Small tables with named rows and columns. After each table, cells are looked up by row and column.

nar
        ratose  tolupop   tir  neruvu
nivada    0.19     0.72  0.89    0.83
kag       0.69     0.69  0.49    0.16
bedudi    0.71     0.16  0.93    0.85

What is the tir of nivada in nar?
0.89
What is the ratose of kag in nar?
0.69
What is the ratose of nivada in nar?
0.19
What is the tir of kag in nar?
0.49
What is the tir of bedudi in nar?
0.93
What is the tolupop of kag in nar?
0.69

gofe =
         mit  tesuna  zotemos  kisusev  kubemum    fes   rara  bipod
dusel  0.715   0.826    0.817    0.143    0.888  0.840  0.556  0.938
buf    0.543   0.513    0.537    0.467    0.406  0.526  0.386  0.439
pidez  0.569   0.542    0.574    0.331    0.099  0.567  0.323  0.240
nof    0.307   0.407    0.392    0.360    0.568  0.368  0.716  0.483

What is the rara of buf in gofe? 0.386
What is the rara of dusel in gofe? 0.556
What is the mit of nof in gofe? 0.307
What is the mit of dusel in gofe? 0.715
What is the fes of pidez in gofe? 0.567
What is the kisusev of buf in gofe? 0.467
What is the kisusev of pidez in gofe? 0.331
What is the bipod of dusel in gofe? 0.938
What is the mit of buf in gofe? 0.543
What is the tesuna of buf in gofe? 0.513
What is the kubemum of pidez in gofe? 0.099
What is the zotemos of nof in gofe? 0.392
What is the zotemos of dusel in gofe? 0.817
What is the bipod of buf in gofe? 0.439
What is the fes of buf in gofe? 0.526
What is the tesuna of nof in gofe? 0.407
What is the zotemos of pidez in gofe? 0.574
Row with the largest fes: dusel

Table fadi
fields: gelati, bov, narunu, garegu, rumelo, matu, fuzas, nubonok, togule, biz
dimota: [137, 195, 129, 97, 122, 239, 231, 84, 156, 89]
gaf: [207, 213, 191, 124, 206, 207, 118, 187, 198, 141]
kov: [125, 80, 117, 158, 182, 139, 165, 173, 138, 217]
divo: [140, 85, 96, 220, 99, 139, 255, 210, 122, 145]
tusat: [133, 136, 147, 208, 49, 140, 173, 184, 167, 129]
regaker: [219, 123, 111, 143, 137, 240, 201, 123, 61, 77]
rokos: [124, 170, 161, 160, 87, 113, 110, 184, 194, 203]

rumelo of divo = 99
gelati of dimota = 137
gelati of rokos = 124
fuzas of gaf = 118
bov of rokos = 170
fuzas of kov = 165
togule of dimota = 156
rumelo of regaker = 137
rumelo of tusat = 49
togule of rokos = 194
gelati of regaker = 219
biz of dimota = 89
garegu of dimota = 97
bov of dimota = 195
nubonok of rokos = 184
biz of regaker = 77
matu of dimota = 239
gelati of kov = 125
Row with the largest garegu: divo

vaz:
|  | direfet | pefik | nupe | lisufad | kize | vav |
|---|---|---|---|---|---|---|
| fomano | -16 | -18 | -18 | -603 | 541 | -573 |
| tanekaz | -16 | -18 | -18 | -603 | 541 | -573 |
| lasul | -16 | -18 | -18 | -603 | 541 | -573 |
| mugof | 73 | 16 | 16 | -435 | 760 | -161 |

What is the vav of mugof in vaz? -161
What is the kize of lasul in vaz? 541
What is the lisufad of lasul in vaz? -603
What is the direfet of tanekaz in vaz? -16
What is the lisufad of fomano in vaz? -603
What is the kize of tanekaz in vaz? 541
What is the lisufad of mugof in vaz? -435
What is the direfet of lasul in vaz? -16
What is the direfet of fomano in vaz? -16
What is the direfet of mugof in vaz? 73
What is the kize of mugof in vaz? 760
What is the nupe of lasul in vaz? -18
What is the pefik of lasul in vaz? -18
What is the kize of fomano in vaz? 541
What is the pefik of fomano in vaz? -18
What is the pefik of mugof in vaz? 16
What is the nupe of tanekaz in vaz? -18
What is the pefik of tanekaz in vaz? -18
What is the nupe of fomano in vaz? -18
Which row has the largest kize? mugof

